In the rows, zero is written as 128.
Named moves come first, each a turn or a mirror and shown by rows before and after it. Which of them, in which order, take the first row of each pair that follows to the second? Write the first one first, as in the answered first pair.
move R:
[146 122 110 150 124 127 123 133 133 107 111 120 125 115] |-> [143 116 107 149 131 128 121 131 127 115 105 117 129 112]
[ 99 158 145 147 108 129 136 118 132 124 116 140 119 156] |-> [ 89 157 137 149 120 132 134 113 120 132 110 138 121 156]
[151 125 100 101 130 152 132 125 123 144 149 141 153  86] |-> [161 129 109 101 119 145 132 131 139 140 154 145 148  77]
move E:
[100 120 107 134 155 112 112 115 103 142  94  98 140 139] |-> [ 81 123 111 134 161 122 128 117 102 149 109 132 128 148]
[122 142 148 126 116 122 151 136 160 115 156 163 101 161] |-> [153 139 143 121  97 108 126 142 172  95 123 116 116 150]
[149 144 139 116 115 138 122 140 138 120 150 131 143  94] |-> [146 143 133 116 129 146 119 138 130 127 149 124 148  93]
move U:
[147 124 147 118  65  97 111 145 154 106 104 128 125 142] |-> [132 121 152 123  66  93 117 142 151 107 104 139 117 153]
[ 65  84 108 169 144 130 182  84  83 122  94 151 100 160] |-> [ 73 103 117 159 153 144 197  92  88 134 140 191 104 131]
[100 111 124 122 155 127 148 107  93 138 136 133 129 128] |-> [107 114 124 115 160 130 151 107  97 140 147 133 131 118]
move F:
[160 133 110 112 154 150 112 139 113 151 156 118 157  73] |-> [153 141 121 116 148 149 122 141 124 148 176 144 147  76]
[ 89 148 113 128 164 131 141 118  73 154 130 135 116 149] |-> [ 99 166 142 132 131 122 159 125 105 141 152 172  99 157]
[ 59  99 138 146 178 134 144 119  99 138 124 119 129 138] |-> [ 63 119 162 145 154 124 161 134 124 131 151 159 112 144]
[127 150 164 159 106  73 117 135 133  91  96 149  63 120] |-> [125 136 141 156 124  76  95 123 116  94  64  97  79 115]

Between the rows of a pair lie 2 to 3 moves.
[128 122  88 132 160 139 119 111 111 145 118 107 161 113] |-> [106 114  91 146 161 137 122 106 105 142 113 113 149 136]  U, U
[105 118 170 152  85  89 147 150 149 100 119 148  82 150] |-> [ 91 123 131 134 158 141 159 143  96 156 177 177 117 105]  R, U, U
[117 159 159  97 108 139 147 132 158 142 158 167 102 129] |-> [106 143 128  85 154 160 142 124 123 166 159 148 131 111]  R, U
[ 79 110  92 134 175 140 135 114  78 156 121 136 119 150] |-> [126 102  82 121 162 137 102 117  92 138  89  67 149 123]  R, E, R
[156 139 115 137  95 135 103 158 144  99 163  73 199  82] |-> [101 138 100 141 149 165 125 147  98 136 203 125 191  89]  F, E
[139 107 103 125 126 135 123 131 119 162 109  69 161 131] |-> [142 115 128 132  92 112 129 135 146 136  95  78 141 154]  R, U
